In the rows, zero is written as 128.
Y: 4 groups of rows, each row roughly a mix of its group's hidden directions; some rows fit no group:
Y (150 x 10):
130	128	126	169	117	113	85	178	117	140
82	99	87	127	100	106	130	153	129	136
168	102	93	120	166	103	114	116	106	113
144	132	145	103	145	87	146	157	154	87
139	127	107	117	54	136	136	125	135	145
100	167	150	113	166	163	151	121	144	119
140	133	145	159	98	168	140	122	161	166
121	128	130	88	128	140	172	76	141	122
131	109	122	128	62	119	114	133	165	116
152	106	98	111	118	180	145	102	103	129
71	115	160	159	133	133	155	145	125	141
124	139	183	156	138	143	169	153	121	135
110	113	135	134	142	117	109	106	67	94
161	192	143	110	128	135	105	126	110	134
171	125	111	166	160	113	125	112	150	95
87	100	164	94	118	139	104	126	129	98
84	121	177	129	89	153	126	129	134	138
103	119	135	93	106	122	164	100	164	157
133	156	109	108	175	150	129	117	89	155
124	155	93	106	77	107	115	120	123	158
160	83	115	95	124	109	90	129	146	142
97	121	136	73	107	111	140	120	156	158
114	164	100	114	99	121	131	86	89	129
175	103	121	125	130	120	92	116	154	167
122	144	131	128	198	134	139	128	96	143
155	70	116	142	148	124	135	160	155	138
144	88	128	70	154	115	120	126	106	130
102	107	134	85	113	117	158	109	167	151
175	128	89	143	172	112	121	111	117	126
118	146	105	112	136	156	125	77	84	123
96	129	114	188	98	115	113	130	121	148
108	86	154	115	166	109	127	167	125	109
114	173	139	167	149	151	152	119	152	103
96	108	138	133	139	87	170	161	131	105
138	98	146	114	145	130	164	144	183	142
122	110	90	112	120	159	123	76	103	112
133	91	82	137	113	107	111	132	83	120
126	98	137	135	154	167	77	122	125	155
115	111	100	120	157	160	90	145	115	168
106	132	176	94	141	99	125	116	118	90
131	124	131	163	153	126	82	96	94	107
82	147	151	132	90	160	134	136	132	161
161	156	132	75	129	148	148	107	108	111
161	118	178	147	129	153	136	132	137	85
148	142	142	156	95	164	139	116	164	161
162	164	154	134	120	122	166	154	104	156
120	73	139	136	159	115	129	127	173	143
146	131	131	126	52	136	137	137	143	136
152	123	137	104	139	86	142	148	124	75
119	158	107	154	86	127	134	177	115	140
136	128	128	80	149	143	157	79	126	108
173	167	117	107	123	142	137	114	86	143
185	112	125	126	164	93	143	121	124	109
160	148	132	65	137	144	143	118	113	111
109	103	105	164	111	116	133	184	143	130
119	131	81	129	109	101	141	150	79	114
104	182	131	122	123	122	116	81	105	116
118	171	114	141	106	127	95	133	76	116
73	89	122	139	145	122	110	128	161	117
116	81	147	151	98	155	156	125	145	104
95	98	148	129	177	133	105	158	106	123
100	156	108	117	131	130	104	94	75	126
119	99	143	70	157	127	133	123	93	122
90	115	182	140	114	146	116	114	132	95
104	118	90	106	171	162	111	119	121	155
128	144	96	107	101	122	111	69	112	138
113	123	99	105	122	144	72	98	147	108
147	163	103	121	84	110	167	115	148	130
117	151	150	148	139	60	138	134	119	119
152	136	153	132	98	97	164	114	135	84
85	124	128	96	97	114	150	102	153	156
169	99	113	121	125	120	87	118	146	169
92	139	162	145	122	173	111	104	126	158
146	129	144	120	119	138	173	167	173	141
152	150	137	152	90	156	135	98	162	153
165	147	149	142	92	91	158	126	107	112
168	141	125	168	153	145	108	141	96	99
134	117	101	61	148	129	120	140	129	155
113	151	151	166	142	168	135	99	115	160
142	104	137	133	84	156	126	98	134	82
189	119	129	123	159	140	108	146	105	107
90	143	109	117	89	121	159	168	144	140
139	66	107	143	139	119	140	159	154	136
75	96	117	139	164	102	116	128	147	122
140	93	130	141	117	144	79	112	171	144
134	123	90	91	142	89	109	112	103	99
142	139	115	123	55	116	146	128	125	147
142	141	147	134	174	155	165	138	94	148
140	151	115	111	129	124	90	81	110	90
93	144	149	123	131	126	99	160	79	150
103	101	155	153	103	102	123	142	169	100
94	134	108	172	102	113	94	120	96	130
161	174	111	120	103	163	110	106	114	144
137	159	140	111	103	94	171	131	162	107
165	106	159	138	174	137	116	93	140	123
148	118	143	152	98	162	150	141	164	165
119	129	93	114	98	112	122	69	110	135
108	126	114	153	120	171	104	101	111	172
175	132	119	134	165	97	157	129	135	95
127	166	99	117	94	136	130	95	85	135
118	143	117	146	87	125	146	189	138	134
131	160	128	130	118	133	164	167	175	150
143	92	109	120	95	113	119	136	95	174
105	163	119	115	101	120	175	168	135	121
145	120	131	155	152	127	79	94	92	117
167	96	139	104	145	135	157	157	165	127
161	150	123	139	77	130	151	93	153	134
118	187	143	134	101	123	141	86	128	116
113	105	147	148	117	132	162	175	153	160
184	153	127	100	118	154	147	116	101	116
156	155	112	110	122	170	93	116	139	164
166	148	152	137	126	129	175	156	104	153
106	111	108	158	104	117	138	188	143	125
149	77	110	135	93	102	96	130	112	138
128	120	78	154	113	104	127	137	81	110
137	147	142	155	100	170	135	119	160	168
138	149	149	157	104	169	132	115	162	162
116	137	179	111	153	127	117	152	81	131
139	99	171	152	159	156	144	149	145	103
161	168	100	115	90	124	150	117	156	139
186	111	126	141	164	98	138	111	114	119
146	174	103	116	90	109	164	120	143	124
126	123	131	141	100	89	169	112	103	88
132	139	104	190	130	138	105	156	127	101
124	189	135	127	163	145	161	128	143	134
122	87	128	145	116	157	185	136	118	144
140	102	142	139	87	112	120	159	178	116
136	65	105	132	140	118	141	159	153	131
96	143	124	101	102	131	166	79	138	138
131	91	95	71	133	113	109	142	118	124
81	132	138	96	98	142	124	140	93	157
126	125	76	151	116	108	135	137	76	117
99	154	149	137	132	76	98	146	154	127
80	125	134	92	96	136	120	143	92	147
146	111	126	90	121	136	177	157	164	134
152	130	136	126	99	157	158	167	136	171
86	125	165	125	102	165	112	119	130	162
105	146	125	168	125	120	86	95	92	130
142	83	141	117	150	128	158	139	179	136
154	144	141	156	99	165	121	97	158	154
116	180	116	120	96	137	126	109	84	114
119	160	126	195	113	144	127	119	150	121
158	89	119	121	115	120	78	120	151	154
157	88	109	92	113	86	119	148	121	120
129	115	135	115	163	126	97	68	107	118
125	160	177	107	155	150	129	115	163	143
155	141	128	137	84	148	153	121	170	159
135	127	134	133	152	171	72	112	134	155
132	129	146	88	140	140	169	85	157	141
141	123	102	179	84	100	124	141	125	114
one row of each group, then the others: which group is each in?
142	118	136	105	164	131	106	69	109	117 => (120)
150	180	93	135	105	134	120	89	132	134 => (39)
169	115	144	122	134	193	128	128	131	111 => (105)
139	110	143	147	101	92	148	146	138	75 => (110)

105	99	144	149	101	118	148	167	167	146 => (105)
140	67	124	128	129	117	98	87	122	119 => (39)
99	130	102	115	162	152	91	139	128	169 => (39)
113	106	101	119	93	109	88	110	160	104 => (105)
161	103	164	146	156	142	118	167	145	108 => (39)
93	139	85	111	131	105	122	133	122	178 => (105)
103	122	121	127	187	149	142	146	117	165 => (105)
171	116	110	140	93	145	147	135	166	156 => (39)
